A single turn carries every row of the set below to another of its rows. Some are shown first; where does it send the rows asked next?
dok: [ 0 -3 10  8 -1 -9  8 -9  2  1 18  9]
zigep: [-12  -2   1 -12  -6  -6  22  12 -10  11  -1  -1]
pire: [-10  -6   7   0   7 -15  27  14 -14  12   3  -1]
gim: [  8 -11  14  -2  -8 -19  20  -8 -14  20  14   2]
fal: [ -3 -12  14 -10 -10  -6  18 -11  -2  25   9   2]
Tadu: [-13  -7  10   6  -2  -9   6   0  -7  -6  17 -11]
vepu: [ 2 -2 24 -1 -7 -7 15 -7 -8 -2 16 15]
Ligeg: [  7  -6  26 -11   9  -2  22 -11 -10   1  16  -3]
Bosuk: [ -4  -5   4 -22   2  -3  16   3 -16  13   6  -4]
pag: [  3   3   9 -10 -12   6  18 -11  -5  -1   8 -10]
danak: [ -3  -5   1   4  13  -8  23  -2  -2   4   8 -16]
nim: [ -4 -12  10   2  -8 -17  18  -7  -7  25   9  -5]
Bos: [-16  -1  22 -17   7 -18  23  -2   3   2  16  -4]
basof: [  5  -2   5   0  -4 -25  29  -6  -5   9   9   9]
gazuk: [ -3 -10  11 -11  16 -12  20   6 -18  16  10  -3]
sakug: [ 1  6  8 -7  2 -7 35  2  8  5 22 -2]
Dokav: [-14   3  25  -9   0  -5  23  -6 -12  -8  15  -5]
muvi: [-12   6  11   1  -2  -6  18  -9 -12  -5  15 -17]
Tez: [-15 -10  26  -4   1  -8  11   1  -7  -9  17   1]
maki: [  6 -16   7 -10   6 -11   8   5  -8  -4  11  -4]
zudu: [ -5   4  11  11  -4  -1  17 -15  -1   9  16  -3]
nefu: [-12  -1  17  -3  -3   1  36   0  -7   8   1 -13]
roga: [  8  -7   7 -11   1   6  18   8 -14   4  22  -7]
Vuni: [-5 -8  9 -8 -9 11 21 14 -6  5 15 -3]
zome: [ 14   0   6  -3  -5 -13  23   6  -5   3  27  -6]
nela: [ -7 -14  10 -10   2 -16  16  -9   4  17   8   7]
Roso: [  2  -1   9  -5 -14 -21  28  -8 -15  14   5  -1]
feris: [ -2   6  25   3 -11  -1  24 -13 -11   8  15   3]
guza: [-7 -5 21 -8 -6  1 28  6  9 14 21 -1]
pon: [ -3 -12  24 -16 -10  -2  21   8 -14   0   3   0]
Ronav: [  0  -2  10 -16  -4 -20  26  -9  -4   7   5  11]
Mogep: [ -7  -3   5  -8  -5 -12  26  -9   7  14   5   9]
rerab: [ -7  -2  11  -3 -15 -20  13   4 -11   4  16 -18]
Keso: [-8 -5 11  1  3  4 33 14 -2  4 14 -1]
lize: [ -3 -14  24  11   8 -11  23   4  -1  -1  12   2]
voped: [ 4 -4  9 -3 14 -1 30  9 -9  3 22 -5]
kom: [-19 -12  22  -4  -6 -16  13   6   1  10  16 -11]
nake: [ -6  -5   6  12 -13  -3  19   4   3  -3   5  -5]
lafav: [ -5   9  11 -16  -3 -21  23  -4  -8  -3  16 -12]
Dumeb: [  5 -11  18  -5 -14  -4  16  10  -4  13  26  -5]

gazuk moves to feris
voped moves to Dokav
Now these:
danak moves to Ligeg
gim moves to Roso
sakug moves to Bos

A single turn carries every row of the set below to another of its rows. Some are shown first; where does it send the rows asked next?
vanom: [  9   5   9   0   5  -3  -6   4   4 -13  -5  -5   8  19]
Vozo: [ 17 -11  -9 -23  -6  -2 -18   0  -6  -4  11   8   6   4]
pinap: [  7   4   8  -4  -2  -4  -1   1   2 -10  -7  -4   8  22]
fanaf: [ 17  -9  -6 -25  -6   1 -18  -3  -5  -5  12   7   6   1]
zot: [ 14   2  13 -17  -8   9 -15 -22   2   0   8  -1  -3  -6]
zud: [ 13  10  15  -7   2   5  -4  -2   6 -14   0 -10  11  14]
vek: [ 12   8  12  -2   6   1  -6   3   6 -14  -1  -8  10  15]
vabif: [  1  -8   2  -9 -14  -5 -11 -17  -7   4  -3   8  -9   9]
muza: [ 17 -11  -6 -26  -8   0 -17  -3  -6  -4  12   7   7   3]
solam: [-15 -10   4 -10  -1   7 -12   0  -5 -12   4  -1   3   3]
rala: [ 24   2  15  -9  -7   9 -11 -10  15  -2  -9   0  -4   0]
Gufo: [ 13  -6   3   2   9  -3 -23  -8  -1  -2   3   3  -9  -7]
tozof: [  8   7  11  -9  -6   0   0  -3   3 -11  -5  -5   9  23]
zige: [  6  -1  10 -18 -18   4 -10 -24  -3   4   2   3  -6   4]
mes: [-17  -8   6 -15  -5   9  -8  -3  -6 -11   4   0   5   3]
diso: [ 16  -6   5  -1  -8  -3  -9  -4   8   0 -17   6  -8   9]
feben: [-13  -9   5  -8   4   8 -13   2  -4 -14   7  -2   5  -2]
besu: [ 18   0  11  -7   5   6 -20 -14   2  -4  10  -2  -5 -12]
nuru: [ 18 -11  -7 -25  -3   0 -19  -1  -5  -5  12   6   6   1]
bogur: [-10  -5   7 -11   4  12 -14  -1  -2 -13   9  -4   5  -5]
pima: [ 11  10  15 -11  -4   4  -2  -3   6 -12  -1  -8  11  18]
ner: [-13  -5   9 -16  -5  13  -8  -5  -3 -11   8  -2   6   0]
mar: [-12  -4  10 -15   0  14 -10  -4  -2 -14  11  -4   7  -3]
Reme: [ 15  -3   8  -8 -16   1  -7 -10   9   1 -16   6  -6  11]
Biri: [ 25   0  11  -1   1   5 -15  -4  14  -4  -9   0  -6  -2]
neni: [ 16 -12  -8 -25  -8  -1 -17  -3  -7  -4  10   8   6   3]
Teba: [ 20  -3   7   2   0  -1 -14  -1  12  -4 -14   3  -8   3]
Nisub: [  5 -10  -1   1  -1  -9 -18  -9  -6   1  -4   8 -11   4]
vokid: [ 19   1  14 -12 -15   7  -7 -13  12   0 -12   2  -5   6]
padu: [ 17 -12  -7 -23  -4  -1 -19  -1  -6  -5  12   8   6   1]

vokid moves to Reme
bogur moves to mar
vek moves to zud
Now these:
Gufo moves to besu

